Each row is where one point has got to under a steady rotation. How many steps took it there?
The counts run from 0 to 212.
[-16 -25  22 -18  -8  -3 -17  12  -4 -10  -6  -3 -37  25  -3 -15   5  31
  20  16 -52   9 -17  -9   7   4  18  23  -4 -23 -23  52 -11  28 -17  -6
  12 -53  23  -9 -19  -6 -12  12 -26  14  -1  10 -16  15 -12  28   5 -18
  12  46 -10  -9  16   4 -31  -9 -19 -32  16]
50
[-18 -15  17  24  22 -28  -9  21  -5  19   4 -20   0  48  -4  -6 -15  58
  -4 -23  -6  16 -11   5   5 -27  19  -5  -9  15  -1  18   4 -13 -10 -35
   7 -31  28   2 -26   2 -11   8 -48  12   8  38  -8  27  30  11   7 -10
  -2   0  41  31  33   7   8  33  13 -31  -2]
174
[ -5 -23  14  -8  -9 -35 -14  18  15 -38   5  17  13  16 -18 -27   9  13
  -9  -9 -12 -19  24 -10  -8  -8  36  30 -35 -24  -7  30   5  33  -5  19
  -1   1  12  -5 -34  17  -3  14 -24  39   7  33 -25  13  40  13   4 -23
 -11  32 -25  29  -4  -6   2   8   3 -45   2]
184
[  0 -17  27  15  -9 -14 -41   5  17   2  23 -18  -8  -5   0  -3   2 -10
  24 -13 -40   7 -21  -3 -27 -31   3  28   2  39 -12   5  -9  -3 -22 -22
   5 -20  63 -25 -44  14  -7  24 -15 -25   9  21 -10  14  17  11  15  -1
   6  20  26  26  58  14   9 -16  12 -33  12]
132
[  7 -11  19  14  40 -27   4 -42  -7  35 -15 -10  -8  -4   7  -4  -4 -10
 -18 -26 -47   9 -13   6  39 -14  -9   6  -3  23  22  16   8  16  14  -8
  -9  17   3 -17  -8  21 -12 -21   9 -60  -7 -27   6  13   8  57   7  23
   9  -5  38  -6 -26  35   4 -12  24 -24  -4]
161
[-28  21   4  -7 -37  -3   9 -54  15   5   4 -27 -35 -10  54 -22  21 -36
  20 -17 -37  -4 -13   4  22 -26   1  18  -7 -10  10   9   7  21  36  14
  -3  14  -9 -36 -16  26 -16 -12  -8 -23   6 -11   4   3  17  12  11  45
  16  21  20  -9 -14  21  21   1  18 -45   4]
28
[-27 -26  26  -1 -20 -43  -9  18  -7  10   8  14 -16   9  -2 -31  -6  14
 -34   4   3  25   2  -2  13   6  33  -2  -1 -22  12   2   1  61 -10  -4
   4 -19  -3  -5  -6 -17  -8 -24 -47 -22   7  20  17  10  20  53   4 -15
  17 -17   7  10 -26  18  17  25   8 -33 -11]
83
[  9  -9  13  13   1  -8   2   6  20  19  24 -11 -11  24 -17 -13 -31  36
  -6  -3 -28  30  10   6  14 -59  14  15   5  33 -10   2   4  10  24  -8
  45  -8  -1 -21  -3  36   9 -17 -21  34  26   5   6  51 -13   1  -7   6
 -18 -13 -27  21 -10 -11  28  19   6 -48  -7]
177
[-13   0  10   0  17  10  28   3 -12   3  35 -21 -20  40 -16 -13  17 -22
 -17  17 -20  53 -43 -27   8  22 -18   2  -2   3  13  -8   6  14  -1   5
  -4  -6  21  -2   6   2  -7   2 -55   5   7  18 -28  22  18 -35  38   8
   3 -12  30 -15   5  22   0  36  44 -24 -13]
208
[ -1 -14  43  21  21 -45  -9  -3  -8  18   7   7  12  -3 -18  -9   7 -11
 -24 -39 -43  35   3   5  35 -31  25   2  -1  24   1  12 -21  17 -19  -1
   5 -27   6 -18 -15  27 -26 -38  -4 -40   3   5   9  10  10  47 -16 -14
   5  -7  32  11 -31   4  16  19  31 -36 -12]
81
[-12   1  31   4 -13  16   6  -3 -18   3  51   5 -35   1 -39 -27  22   4
 -21  15 -23  21   1 -35  17  16 -10 -21  12  13  -5 -18  17  39  31 -13
   8   7 -32 -21  22   6 -12   3 -24 -18  32  -3  -3  12  36   6  28  10
  19 -15  11  -2 -18  16  16  19  31 -48  -9]
206
[-17  12   5  16  13 -16 -12 -14 -27  16  15 -31 -35  34  13 -12  13  -9
   9  -6   0 -10 -10   3  11  -6 -14 -15  -2   2  -2  12  14   0  18 -37
 -19  -2   4   1 -29   1 -30  20 -49 -31  -2  22  10   0  39  13  26  19
  16   1  48  -3  21  34   5  -6  30 -29  -9]
31
[ 17 -38  28  -1   0 -29  -8  26  -7 -18  19   4  -4 -28 -50 -32  12  24
 -23  16 -44 -21  18 -35  -8  -1  10  -4   4  11 -18  20  -4  29  -8  -1
  10 -28  18 -42   7  17   7   3   0 -27  22 -24  17  22  23  25 -10 -24
  10  32   5  10 -16  15  -6   2  -6 -47  12]
143
[  1   0 -15  11  10   0  22 -15  -9   6  21 -29 -45  25  -6 -11  -3   5
 -15   9 -44   7 -16 -26   9  10 -27   1  15  -4  22  24  34  22  53 -28
   7  17 -12 -14  12  20  12  22 -34  10  13 -33  -5  29   8 -15  42  23
   3   4  -6 -25  -7  15  -5 -17   2 -44 -20]
198
[  2   4  -1  25   6 -26   4  -6  -1 -14  56 -41   0  32  -8  17  -3 -27
 -10 -16 -31  24  23 -24   2 -16  10   8  -7  30  13 -11  -7 -17  23  -8
   7 -11  -4  -3 -34  24  -7 -14 -29  16  22   1  -3   9  39  -6   5  38
 -24   3 -10 -10 -16  -6  15   8  34 -32 -54]
115
[  5 -15  16  -5  24 -17  20   3 -27 -12 -27   5 -22  12 -21 -44   5  43
 -23 -15 -35 -37   4 -10  16 -20 -13 -10  -4  -7 -22  38  29  25  14 -12
  -7  25   0 -20   5  19   2  25 -15 -26   5 -22   6  16  22   3  29 -13
   5  31  21  18 -31  39 -12  -3  -9 -35  30]
101
[ -6 -19  34  -4   5  18 -41 -10 -28 -11  20  18  -9  26  -2 -15  39  -1
   9 -18 -40  18  -7  -6  23   9   8  24 -11   5 -11  22   1  32  11  -4
 -18  -4   0  -4 -31  24 -14   8 -22   9  19  10 -52  -4  27  61  -2   1
  -7 -12  -9  13   7  -7  -7 -33  30 -35  -2]
122
[  3 -10  35  23  12  -1 -20  19  -3 -16  51   5   6  28 -41  -4  10   0
 -11 -11 -32  43 -18  -3   4 -21  -2  18   8  41 -16  13   3   1  -8  -5
  16 -21  34  -1 -26   7   1   1 -32  28  25  35 -31  28  32 -20  17 -24
 -17 -16  -7  25   3 -14  18  13  30 -24  -4]
43
[-13   9   2  -2  -1  14 -17   3 -16  10  27  -1 -37  30   9 -16  19  35
  -3   5  -6  -1  -9 -21   2  -5   1  11 -11   5 -11  -9  27  18  53 -31
   8   2 -21  -6 -17  20 -10  18 -47  23  10   8 -23  20  46  26  10  22
  -4 -20   2  19  51   7  23  -5  26 -26 -18]
33
[-23  15   2  -3 -22 -13  38 -19  26 -10  -1 -38 -29  -3  11 -26  13 -18
 -12   9 -40 -11  -3 -21   8 -17   7   1  -9 -13   5  10  17  11  27  32
  16   5  -2 -38  16  14   4  -6 -20  -2  12 -12  -6  18  21 -30  23  27
   5  33   6 -13 -38  19  23  54   7 -52   7]
108
[-16  -9  -1 -19  -5 -13  21  13  27   8 -36 -13  -7   2  14 -27  -6  42
   7   4 -26  -1 -22   2  -8 -35  26  27 -13 -15 -14  17   9   3 -10  37
  18 -28  26 -16   0  11  16  -3 -18  24   6  22 -28  41  -3   2  -1   0
 -18  27   5  15  35  -5  -3  59  -9 -42  47]
7
[  3  -4   4  13  24   4  14  -3   4 -25   5 -16   5   8 -13 -21   4  32
  -2   2 -36 -14  12 -40   2 -10  -3  10 -13  25 -17  15  38  15  45   8
  14  15 -14  -5  14  21  28  10 -37  30  54   7 -18  32  32 -19  19  13
 -35  10 -19  22   2   0  12  49  -6 -44   4]
105
[-16   3   4  20 -10 -32  -1  31  22  21  17  -9   0  31  10 -10 -21  34
 -15 -20  16   7 -15  -4 -14 -35  50  15 -19   4  -7  -9   0   0   0  -5
  18 -22  15 -10 -44   6  -3  -1 -42  31   6  41 -18  20  41   4   1  -4
 -12  -8   3  27  55   3  14  41  19 -36  -6]
175
[-27  -1   8  -7 -23   9   5 -13   7  13  26  -9 -23  27  22   2   6 -32
  -2  16 -31  37 -42  16  -1   7 -29  16  10 -13  19  -6  -1  39 -19  -7
 -12   5  52  -4 -16 -11 -12  15 -36  -3  -6  12 -21  23  -6 -16  49  -2
  21  -2  27  -2  15  32   2 -12  13 -25 -12]
128
[ -4  -9   4  -9  10 -21  23   1   8  -7 -30   6 -29 -16  10 -45   5  14
 -29  -8 -44 -46   9   3   1 -24   5   0 -11 -26   2  36  31  30  18  12
   0  24   5 -54  -7  27   3   6 -11 -23 -13 -24   9  16  23   9  23  -3
   3  26  11   4 -17  38   7  -3 -14 -61  31]
100
[ -7 -18  22  16 -16  13  -6 -17  -3   9  43 -10 -31  24   8  -5  12 -14
   0  22 -41  54 -36  20  13  -4 -47   1  24   3  11  -3  12  50  -1 -16
   2  -1  26 -17   3   1   6   0 -28 -19   7   7  -7  27 -10  -3  52  -6
   8 -14   6   2 -29  24  19 -26  12 -31 -19]
127
[ -8 -27  18  -5  -8 -23  11 -22  19  -1 -18 -31 -15 -30  -9  -4  19 -13
  17   7 -64 -10  21 -34  17 -11  21  20 -19  -8   1  27  -8  18   8  19
   2 -49   0 -13   2   7  -1 -23   8 -21  39 -30 -16  20 -10  43 -12  30
   8  44   4 -23 -11  15   3  22  -8 -29  -8]
151
[ -2  -2  12  -1 -14  -5   2  -5 -12  18  32  18 -46  25 -27 -32  20  -4
 -13  -8 -59  39 -24  12  30 -17 -10  -8  28  12 -20  30   4  14   9 -16
  12  13   8 -50   0  42 -24   1  -2 -19 -41  -8  -6  20   2   7  16 -10
  18  -8   9  -7 -14  24  20  -1  34 -45  26]
38
[-11   1  22  16  15  10  18   4 -31   7  44  -5 -25  25 -33 -11  25  -6
 -17  14 -30  50 -16 -35  23  30 -37 -15  19  20   3   0  13  27  10 -11
   4 -11  -2 -14  19  -6  -7   3 -44  -5  14  17  -9  14  26 -14  41   0
  11 -26  22  -9 -19  14  15  23  32 -27 -17]
207
[ 12 -16  25   4  21  -6  -3 -37  14  26 -24 -16 -11 -21   8  -3  -3 -10
   1 -22 -55  16 -12  -5  42  -9  -9  18  -4  20  13  13   4  36  38   3
  -5   5 -10 -12  -3  45   1 -31  12 -35   7 -42 -11  33  -9  76   5  19
   8 -22   0 -16  -3  21  11 -14  28 -34   1]
160
[ 16 -16   9   0  45 -16  24 -24  21  -3 -24 -14   9  14  -1  10 -11   9
  -2 -22 -60   0  11  -6  37 -25   4  35 -23  -8  -4  35   9  -2  22  29
   9  -1   0  -3  -2  39  19 -16  10  37   9 -29 -22  25   7  16   3  16
 -23  25 -18  -4 -31  -9  -6  11   2 -40   7]
17
[  9 -29  -2  12  46 -14  21  -8 -10  17  -6 -28  -2  30   6  12 -15  30
  -4   7 -21  15  -4 -42  17  27 -14  13  -3  -6  31  12  21  37  44 -35
  -1 -29 -22  26  -4   6   9 -10 -47  13  32 -12 -21  14  -1  49  11  27
 -20   1  -3 -16   9  10  -5 -10   0 -13 -30]
156
[-15 -17  13 -15  -9 -30  14 -25  52 -20 -19 -40   9 -26   2  11  13 -39
  18   2 -50 -11  -1 -31   7  -5  27  45 -29  -3   9  19  -8   6  -6  43
   3 -49  16 -19   1  12   5 -14  -8 -14  30  -6 -21   5  -7  21 -19  28
  -7  45   4 -23   5   4  -8  25   8 -27   1]
150
[  4   1 -12  -8 -13 -53  30   9  42  14  15 -11 -19  24   6 -11 -23  -4
 -46   4 -39  21   0  39   7 -41  26   4  -3 -12  16   7 -11   9  -3  10
  23   0  33 -37  -7  18  -7 -17 -11   3 -33 -13  25  31  -4 -22  22   6
  -3   8   3   4 -27  19  12  28  11 -52  16]
179
[ -5   9  -3  -7 -28 -43  12 -17  28  -2  47 -27 -22  19  -1   7   8 -37
 -25   3 -34  19  12 -12  17  -4  13  18 -10  13  17 -12  -9   8  30  11
   1  -7 -13 -18 -24  23   2 -11 -29  18   3  -4  10   4  29 -10  10  45
 -11  -9  -7 -19 -15  -5  23  15  47 -36 -34]
116
